(in the rows, 128 means zero)
The rows of M fall into a few groups, which share some directions, and each row is roughly a mix of its group's hidden directions.
M:
[[ 88 143 173 125 167 118  80 108  86 111 121 128 148 140]
 [158 107 136 120 103  92 140 123 100  81 166 122 106 175]
 [145 103  94 126 113 120 136 101 185 154 157  80 112 142]
 [114 185 145 140 125 172 133 173 134 118 100 171 135 131]
 [148 133 104 109 155  71 148 181 137 119 128  88 144 141]
 [169 184 112 102 124 126 144 174 145 104 100 130 119 155]
 [167 108 125 107 125  66 119 132 102 161 151 109 152  96]
 [153 162  91 124 134 119 142 177 128 139  77  94 154 144]
 [ 94  98 135 119 147 151 139  76 128 116 176 159  96 146]
 [109  97 127 148 136 165 135  96 149 162 158 189 124 144]
 [104 155 114 143 161 150 121 158 141 121  53 112 147 135]
 [126 104  90 135 154 104 163 152 114 110 119  97 138 190]
 [146  72 129 119 116  94 113  72 116 147 168 114 121 113]
 [127 129 137 117 113 161 120  74 166  96 145 138  75 151]
 [162 107 157 143  69 103  98 112  98 131 135 118 133  87]
 [150 148 103 128 127 126 164 175 178 122 147 137 119 179]
 [106 116 112 113 128 126 148 108 173 125 179  72  98 123]
 [106 160 193 139 113 140  97 134  97 104 149 166 132 122]
 [153 157 157 137 114  87  96 180 157 147 134 124 159 104]
 [139  77 150 146  93  93 106  95  86 111 143 101 128 116]
 [157  76 103 128 102 127 128  76  94 133  95 118 116 103]
 [160  70  85 116 154  92 154 123 130 161 131 150 137 127]
 [ 97 107 151 114 129 134 122  71 113 121 194 122 104 126]
 [114 171 109 126 157 140 122 150 168 119  89  87 133 171]
 [130 171  99 114 152 127 149 182 183 136 114 104 133 135]
 [104 139 102 126 119 133 141 128 138 141 134  35 131 117]
 [112 170 161 122 147 132 101 153 100 106  76 142 143  90]
 [137 170 164 114 111 138  98 137 133 115 101 153 119  62]
 [ 98 111 133 159 147 123 127 150 168 182 172 142 161 130]
 [135 121  94 115 136  98 173 158 135 138 180  93 132 164]
 [100 143 151 104 160  98 127 167 126 100 128 113 128  64]
 [115 162 151 152 106 153 120 162  82 113  78 137 149 103]
 [155  71  83 117 134  90 159 113 128 134 148  98 121 153]
 [124 105 116 139 110  98 143 131  97 161 176  71 155 133]
 [176 151 146 134  55 122 127 135 109 127 165 128 124 147]
 [116 125 154 153 107 150 126 123  50 121 123 169 145 139]
 [173 139 133 153 106 116  92 152 145 127  59 136 147 129]
 [ 83 147 140 129 166 161 110 113  81 144  91 147 153 115]
 [134  90 136 120 121 114 110  78 180 117 167 116  90 123]
 [102 115  95 131 122 139 177 129 128 153 185  84 129 149]
 [162 155 154  97 119 118  83 107 140 120  99 143 112  74]
 [157 154 108  76 144 116 137 125 190 138 156 125  99 121]
 [110 119 138 117 129 120 100  93 183 130 147  77 106  89]
 [152 165 152 138 132 122  77 150 147 135  71 153 152 124]
 [124 164 153 111 154 118 123 165  93  75  87 152 128 124]
 [ 78 155 152 141 112 178 117 100 140  96 139  97 102 142]
 [109 124 110 159 128 142 174 177 146 151 168 145 146 165]
 [161  79 107 131 111 109 132  94 176 144 166 123 106 150]
 [185 133 116  82 146  79 115 128 130 103  91 125 114 119]
 [151  86 127 124 122 110  93  71 148 102  95 106 100 120]
 [131 101 135 118 169 111  86  97 152 157 100 160 138  86]
 [164 117 138 113 124 113 119 135 177 123 122 180 103  75]
 [130 119  83 135 129 111 168 160 122 168 146  78 157 146]
 [175 139 130  78 134 119 107  95 145 114 106 163  93 100]
 [ 96 138 135 141 138 154 109 121  91 138  68 118 150  78]
 [169 134  89 116 140  88 151 177 139 123  99 100 141 155]
 [154 134 140 151  90 123  98 144 123 156  85 124 155  71]
 [169 155 113  74 144  93 136 143 174 119 148 118 105 129]
 [164 101 113 150  69 109 147 150 102 135 116 100 137  88]
 [113 159 151 131 127 107 116 180 120 129 113  98 156  67]
 [140 131  96 124 120 131 172 161 188 155 171 129 118 127]
 [116  96  91 122 147 100 160 129  85 121 127  68 139 148]
 [175 161 137  96  91 128 117 112 106  83 101 122  95 122]
 [ 87 102 118 175 136 144 155 150 132 154 161 131 155 173]
 [149  91 123 131 161 121  96  91 162 145 101 180 127 149]
 [123 156 151 144 119 108 104 172 107 104  79  90 153 101]
 [ 98 158 153 142 135 139  83 124 102 144  84  97 162  97]
 [121 183 173 119 124 141  93 138  92 101  94 145 133 105]
 [116 155 177 125 139 106  83 128  79  89 109 119 143 141]
 [131 109  95 116 184 126 140 119 165 126 114 151 119 187]
 [131 112 131 145  99 166 107  60 145 137 144 135 105 168]
 [164 108 145 145  86 134 121 106 103  88 121 170 104 167]
 [165  88 107 120 109  83 154 141  94 155 150 123 143  92]
 [165  93 103 118 161  94 149 148 141 141 132 185 135 153]
 [ 92 104 103 137 157 165 143  88 128 107 106 118 109 180]
 [122 158 147 141  71 134 126 138  89 117 144  67 135 117]
 [124  69 118 118 150 127 140  76 130 130 164 168 104 145]
 [ 97 188 128 123 155 167 140 169 121 146 105 153 151 120]
 [126 146  97 127 133 114 129 150 148 160 108  50 155 117]
 [136  75 112 125 160 128 141  96 139 132 136 194 112 152]
 [ 78 106 117 164 142 171 148 114 146 145 155 139 130 174]
 [140 137 166 135  99 151  92 103 129 145 124 185 124  82]
 [155 156 141 145 102 116  86 151 137 146  76 102 158  97]
 [ 70 120 148 158 120 168 114  97 119 162 147 116 141  93]
 [129 128 170 130 141 103  76 131 121 124  92 150 144  71]
 [165 151 137 147 101 121 120 182 118 128  77 158 152 104]
 [130 116 114 148 105 166 155 108  96 140 152 162 127 191]
 [135  72 104 110 169 108 139  88 139 144 155 159 117 151]
 [ 92  93  87 131 152 143 174 112 101 123 140  99 123 167]
 [149 156 102 110 127 174 150 130 174 135 105 178 101 129]
 [114 153 168 160  75 170 119 133 113  87 117 143 111 120]
 [ 88 153 165 127 114 149  91  85 129 125 157  83 118 113]
 [160 169 106  97 138 135 153 154 179 124 140 153 107 163]
 [117  94 122 129 164  98 106 105 189 117 137  93 117 158]
 [ 68 161 113 120 161 176 161 137 146 121 138 111 116 144]
 [123 102 150 151  96 157 101  87 148 120 105 149 104  77]
 [178 155  99 119 130 116 130 158 141 114  68 122 131 166]
 [182 110 103 110 115 101 151 121 136 137 170 146 117 179]
 [153 145  89 102 137 101 163 168 170 143 153  94 126 139]
 [ 99 149 129 125 176 157 102 104 176 121 106 138 118 173]
 [152 112 115 152  91 160 109  83 163 182 126 140 129 132]
 [ 91 121 162 134 123 144 103  97  91 147 135 134 139  63]
 [109  96  95 143 165 103 149 147 112 118 107  85 148 174]
 [123 148  91 127 140 118 164 172 102 139 119  77 157 161]
 [ 56 129 121 158 136 175 156 132 116 120 133  96 132 143]
 [105  96  99 156 145 117 170 158 115 141 153 111 152 179]
 [142  81 133 126 145  64 111 113 123 102 147  96 129 165]
 [121 107 150 147 115 170 105  78 126 115 107 185 106 125]
 [110 108 113 101 176  88 128 109 118 156 170  89 146 143]
 [155 156 139 129 128 123  81 138 144 134  55 131 144  97]
 [165 102 107 115 134 101 153 134 149 161 180 171 129 151]
 [135  86 116 107 127 100 167 119  89 138 189 137 122 110]
 [128 137 141 162  73 121 131 152  89 134 155  80 154 144]
 [125 129  94 141 138 182 154 132 173 143  93 171 116 142]
 [149 133 135 104 104 106  90  79 117 132 130  65 120 107]
 [121 153 161 128 150 111  92 150  84 102  75 138 153 115]
 [139 190 113 110 134 149 136 168 137 111  68 121 127 122]
 [ 76 150 135 131 145 168 119 113 121  93  79  97 115 108]
 [111 131 173 116 134 134 103 117 141 104 132 171 105  63]
 [ 86 164 118 143 124 175 154 142  78 149 128 111 153 147]
 [147 151  82 115 134 128 180 179 160 151 140 119 133 148]
 [142 119  84 120 127 148 178 137 174 165 162 152 115 137]
 [ 96 114 143 131  92 145 134  87 106 118 180  86 106 106]
 [171 120 116 130 143  99 102 147 142 168  78 154 161 106]
 [169 131  89 120 136  98 169 187 121 128 109 136 144 153]
 [132 137 109 167 103 142 170 195 151 126 127 133 139 158]
 [103 139 169 145 138 130  88 131  75 132  97 148 162  98]
 [159 141 135 122 114 128  95 113 125  82  54 121 108 125]]
One row of each group comes first, with its name. Which group is each row after those in?
[105 104 155 131  93 139 121  77 104 119 181 110 106 105] -> D
[105 133 180 139 136 134  86 113  79 106 106 167 139 114] -> U
[140 151 145 149 108 145 103 143 129  82  53 134 120 130] -> P
[141  90 106  98 172 125 135  90 148 146 129 185 111 120] -> Z

[125 141 166 113 147 124 122 144  97  71 112 186 112 122] -> U
[100 120 114 146 109 138 142 109 116 137 167  58 132 169] -> Z
[118 148 157 167 129 148  93 152 147 106  70 159 140 143] -> Z
[166 109 120 127 105 134 104  79 188 127 125 134  94 147] -> U
[133  90  78 114 148 113 192 150 113 151 149 135 132 117] -> D
[143  93 137 123 101  94 104  83 111 148 163  86 128  98] -> D
[121  93 152 145 105 148 102  67 145 146 162 159 111 117] -> U
[ 95 116 141 148 145 163 100  91  92 126  72 150 138 116] -> P
[102 115 112 106 147 119 143  93 132 122 179  70 109 157] -> D
[ 84 147 126 139 153 119 147 177 108 160 152  98 172 120] -> P
[193 120 119  97 121  79 127 131 149 153 165 151 126 132] -> Z
[128 145 100  89 124 134 161 110 133 105 161  72  93 153] -> Z
